[[-69 -69 -46 -14 -67  16 -36  24]
 [-38 -38 -27  -7 -40  12 -21  18]
 [-49 -54 -33  -8 -57   7 -30  21]
 [-15  -8   0  19 -38 -18   4  14]]
|
[[-38 -38 -27  -7 -40  12 -21  18]
 [-15  -8   0  19 -38 -18   4  14]]

[[ 21 -25  20  10 -24 -63 -27 -26 -18  55  41]
 [-15   3 -14   1   2 -11   3   4   2  -6  -7]
 [ -2  -8  -2   0  -7 -26  -9 -10 -10  17  11]
 [-16  -1 -16  -2  -1 -13   0   0  -2  -8  -9]
 [  6 -20   6  -3 -20 -29 -21 -20 -16  22  15]
 [-29  -2 -29 -23  -3  24  -1  -1  -8 -41 -40]
 [ 44 -42  42 -28 -40  24 -41 -42 -36  21  13]
 [-24   6 -24   0   6 -21   5   3  -2  -6  -5]]
|
[[-15   3 -14   1   2 -11   3   4   2  -6  -7]
 [-16  -1 -16  -2  -1 -13   0   0  -2  -8  -9]
 [-29  -2 -29 -23  -3  24  -1  -1  -8 -41 -40]
 [-24   6 -24   0   6 -21   5   3  -2  -6  -5]]

[[ 56  66 -27]
 [ 10  13 -10]
 [ -7  -5  -3]
 [ -3   2  -5]
 [ 48  55 -21]
 [  0   2  -2]
 [ 51  61 -27]
 [ 18  27 -25]
 [ 31  37 -17]
 [ 51  61 -28]
 [ 51  61 -27]]
|
[[ 10  13 -10]
 [ -3   2  -5]
 [  0   2  -2]
 [ 18  27 -25]
 [ 51  61 -28]]

[[  7 -28   5  19  15   0 -24   7]
 [  6  22 -18  -4  -2  -2  49  -4]
 [ -9 -12  12  -4  -3   1 -48  -1]
 [  3 -30   9  16  13   0 -38   6]
 [ -9 -12  12  -4  -3   1 -48  -1]]
|
[[  6  22 -18  -4  -2  -2  49  -4]
 [  3 -30   9  16  13   0 -38   6]]

[[-11 -21  54  13 -27  57 -14  59  -7 -27  38  30  33]
 [-30 -20  15  48 -18  57  41 -32  35 -20  11  60 -29]]
|
[[-30 -20  15  48 -18  57  41 -32  35 -20  11  60 -29]]

[[-36 -19   0   5  40 -25  -5]
 [ -1   1  22 -20 -21  64  -4]
 [ -5  11  12  -6  17 -41  -3]
 [  9  -6  19   6   2  56  -3]
 [ 27  -6  34  13  -5 -27  -2]
 [-18  -3  -2 -12  -7  -8  -1]
 [ 24  -3   0  11   8 -36 -13]
 [ 46  10  33  -9  15 -22   5]
 [ 34   0 -13   8  18   0 -15]
 [  1  -6  -8  15 -43 -60  -1]]
|
[[ -1   1  22 -20 -21  64  -4]
 [  9  -6  19   6   2  56  -3]
 [-18  -3  -2 -12  -7  -8  -1]
 [ 46  10  33  -9  15 -22   5]
 [  1  -6  -8  15 -43 -60  -1]]

[[-20 -28 -29 -33 -10   1 -31 -27 -27 -29 -34 -25  51 -21 -27]
 [-24 -26 -32 -26  -8  -3 -24 -29 -30 -30 -33 -24  41 -22 -18]
 [-25 -29 -38 -29 -10  -3 -27 -25 -28 -36 -35 -24  58 -21 -26]]
|
[[-24 -26 -32 -26  -8  -3 -24 -29 -30 -30 -33 -24  41 -22 -18]]

[[ -2  -6  32   2   3 -23 -37  27 -19 -12  23  10]
 [ -4   9 -31  -7   1  18  42 -29  24  36 -31  -2]
 [  7 -10   5 -17 -13  36  43 -14 -16 -28 -12  -6]
 [ -8  -5  54 -11   3 -21 -11  30 -28  21   5  24]
 [ -7   8  -9  -9   3   3  27  -9  14  49 -25   8]]
|
[[ -4   9 -31  -7   1  18  42 -29  24  36 -31  -2]
 [ -8  -5  54 -11   3 -21 -11  30 -28  21   5  24]]

[[-51 -28  45  36  54 -35   5  27 -53 -29  32  67 -24]
 [ 18  -5   6  33  28  -2 -37 -12  26  25  24  25 -13]]
|
[[ 18  -5   6  33  28  -2 -37 -12  26  25  24  25 -13]]
---
[[  1   0   0  -1   1  -1   0]
 [-68 -60  63  58   3  55  56]
 [  2   3  -2  -1  -1  -2  -2]
 [ -3  -1   1   3  -2   2   1]]
|
[[-68 -60  63  58   3  55  56]
 [ -3  -1   1   3  -2   2   1]
 [  1   0   0  -1   1  -1   0]
 [  2   3  -2  -1  -1  -2  -2]]

[[19 23 42 55 31 15 47 13  2 36 27]
 [19 23  8 13 23 11 37 17  2 25 31]
 [19 19 11 30 31 11 30 13  2 20 24]
 [15 22 10 30 21 11 34 13  2 21 26]
 [19 23  7 16 31 11 26 13  2 21 27]]
|
[[19 23 42 55 31 15 47 13  2 36 27]
 [19 19 11 30 31 11 30 13  2 20 24]
 [15 22 10 30 21 11 34 13  2 21 26]
 [19 23  8 13 23 11 37 17  2 25 31]
 [19 23  7 16 31 11 26 13  2 21 27]]

[[ 35 -52 -57  -1  14  25 -16]
 [ 57  48  49  34 -25  42  -9]
 [-48  25 -50  14  14  52 -40]
 [ -2  57  38   1  35 -14  51]
 [-56 -33  46   3  -3  -5   4]
 [  8 -58 -13   4 -40  26 -47]
 [-22 -13 -39  14   0   3  43]
 [ 53  45 -21 -34  39  35  49]]
|
[[ 57  48  49  34 -25  42  -9]
 [-56 -33  46   3  -3  -5   4]
 [ -2  57  38   1  35 -14  51]
 [  8 -58 -13   4 -40  26 -47]
 [ 53  45 -21 -34  39  35  49]
 [-22 -13 -39  14   0   3  43]
 [-48  25 -50  14  14  52 -40]
 [ 35 -52 -57  -1  14  25 -16]]

[[ 59  11  -9  10  46  63   3   7  10 -15 -16  15 -15  30]
 [ 27 -13   5 -11 -51  54  -1  -8 -10  13 -18  -3   7  -5]
 [-20  -4  -6  -2 -32 -24   2  -1  -1  -4   1  -2  -7  -4]]
|
[[ 27 -13   5 -11 -51  54  -1  -8 -10  13 -18  -3   7  -5]
 [-20  -4  -6  -2 -32 -24   2  -1  -1  -4   1  -2  -7  -4]
 [ 59  11  -9  10  46  63   3   7  10 -15 -16  15 -15  30]]

[[  1  -3 -25   2  25   6  -1]
 [ 11  -3  23  -5 -18  -3   3]
 [-27  17  -9 -22 -19 -19 -14]
 [ -3   2  -5  -1   3   1   2]
 [-34  18 -28 -14  -2 -17 -19]
 [-12   6 -11  -2   4   0  -1]
 [-17   5 -33   2  20  -5 -14]
 [ 27 -12  49   8 -26   5  13]
 [ 19  -9  22   7  -4  12  16]
 [ -4   1 -26  -4  21   2  -3]
 [-12  10  13 -18 -29 -19 -12]]
|
[[ 27 -12  49   8 -26   5  13]
 [ 11  -3  23  -5 -18  -3   3]
 [ 19  -9  22   7  -4  12  16]
 [-12  10  13 -18 -29 -19 -12]
 [ -3   2  -5  -1   3   1   2]
 [-27  17  -9 -22 -19 -19 -14]
 [-12   6 -11  -2   4   0  -1]
 [  1  -3 -25   2  25   6  -1]
 [ -4   1 -26  -4  21   2  -3]
 [-34  18 -28 -14  -2 -17 -19]
 [-17   5 -33   2  20  -5 -14]]

[[ 29  12  21   2  -9  18 -22 -10   9   0  60]
 [  2 -12  35 -19  13  24  -7  -1 -13  50  43]]
|
[[  2 -12  35 -19  13  24  -7  -1 -13  50  43]
 [ 29  12  21   2  -9  18 -22 -10   9   0  60]]
